In the data rows, zero lies at 4.5, halfway between 4 and 5.
Some points, one per row:
vec![5, 3, 3, 5, 4, 6, 5, 5, 3, 2, 3, 6, 6]
vec![5, 5, 5, 5, 5, 4, 4, 0, 6, 7, 5, 4, 5]
vec![5, 2, 5, 4, 5, 5, 9, 2, 2, 0, 2, 8, 5]
vec![4, 6, 3, 3, 4, 4, 5, 8, 7, 9, 7, 2, 2]
vec![5, 4, 5, 4, 3, 3, 7, 2, 5, 3, 4, 5, 7]
vec![5, 4, 5, 5, 5, 5, 4, 4, 7, 5, 4, 4, 4]
vec![5, 3, 5, 8, 7, 4, 4, 6, 4, 4, 3, 5, 5]
vec![4, 5, 5, 4, 5, 5, 2, 9, 8, 7, 7, 2, 4]
vec![6, 5, 5, 4, 4, 4, 3, 2, 6, 4, 3, 4, 5]
vec![5, 4, 6, 6, 5, 6, 3, 8, 3, 6, 7, 4, 5]
vec![6, 7, 4, 4, 5, 5, 2, 5, 7, 8, 4, 0, 3]
vec![4, 4, 5, 5, 4, 5, 4, 4, 5, 4, 5, 6, 6]
vec![5, 1, 5, 4, 4, 3, 5, 3, 2, 0, 4, 9, 7]
vec![5, 3, 3, 5, 5, 3, 5, 3, 2, 0, 4, 8, 7]
vec![5, 6, 4, 5, 5, 5, 3, 7, 6, 8, 6, 3, 2]
vec![5, 4, 4, 5, 4, 3, 6, 4, 2, 0, 3, 9, 6]
vec![5, 7, 2, 6, 6, 4, 2, 8, 2, 4, 5, 3, 6]
vec![6, 6, 5, 1, 5, 4, 3, 6, 8, 8, 5, 3, 3]
vec![3, 5, 5, 1, 5, 4, 3, 5, 8, 9, 5, 2, 3]
12 more points follow, each with its number after it:
vec![7, 1, 3, 4, 3, 4, 7, 1, 4, 0, 3, 8, 7] 0
vec![0, 7, 4, 4, 6, 6, 5, 3, 4, 5, 4, 3, 4] 1
vec![5, 3, 4, 7, 4, 4, 7, 6, 0, 0, 2, 8, 7] 2
vec![5, 4, 6, 5, 3, 3, 5, 5, 3, 3, 5, 5, 4] 3
vec![5, 3, 5, 6, 4, 3, 7, 7, 0, 0, 5, 7, 8] 4
vec![2, 5, 4, 3, 1, 5, 3, 3, 5, 6, 5, 3, 4] 5
vec![4, 1, 4, 5, 3, 3, 6, 2, 1, 0, 4, 9, 7] 6
vec![4, 6, 4, 6, 5, 5, 4, 8, 6, 6, 5, 3, 3] 7
vec![5, 6, 6, 6, 4, 6, 3, 6, 6, 7, 6, 3, 3] 8
vec![6, 8, 5, 6, 5, 5, 2, 6, 8, 9, 5, 2, 3] 9
vec![4, 5, 4, 6, 5, 4, 8, 3, 6, 6, 7, 4, 3] 10
vec![5, 4, 4, 3, 6, 5, 3, 3, 6, 6, 2, 5, 3] 11
Which two of these numbered points are nearest to each point below, looking only along the 2 directions in which the first points spread most? Their numbers follow each, nearest first.
vec![6, 3, 5, 5, 3, 2, 5, 4, 0, 1, 5, 8, 5] > 2 4
vec![0, 4, 5, 5, 2, 5, 3, 3, 6, 5, 4, 3, 4] > 10 11
vec![6, 3, 3, 5, 2, 4, 8, 3, 0, 0, 4, 8, 9] > 6 2
vec![4, 4, 4, 5, 6, 4, 5, 5, 4, 3, 5, 4, 8] > 3 1
vec![4, 4, 4, 3, 4, 4, 5, 1, 7, 2, 4, 4, 4] > 11 10
vec![6, 3, 4, 5, 4, 3, 6, 2, 3, 1, 3, 7, 6] > 0 6
vec![3, 6, 6, 5, 4, 5, 2, 3, 6, 8, 4, 3, 4] > 5 10
vec![3, 8, 4, 2, 5, 4, 3, 7, 7, 9, 5, 0, 2] > 9 8
vec![4, 4, 4, 7, 3, 3, 6, 2, 1, 1, 2, 7, 7] > 6 0
vec![7, 6, 4, 5, 1, 5, 7, 4, 1, 1, 3, 7, 7] > 6 2
vec![5, 3, 6, 3, 3, 4, 5, 1, 6, 4, 4, 6, 7] > 11 10
vec![2, 4, 3, 8, 5, 4, 7, 6, 1, 1, 3, 8, 4] > 4 2
vec![6, 4, 5, 5, 2, 5, 6, 2, 4, 4, 3, 4, 4] > 11 10
vec![4, 7, 6, 1, 4, 6, 2, 5, 9, 9, 8, 1, 3] > 9 8
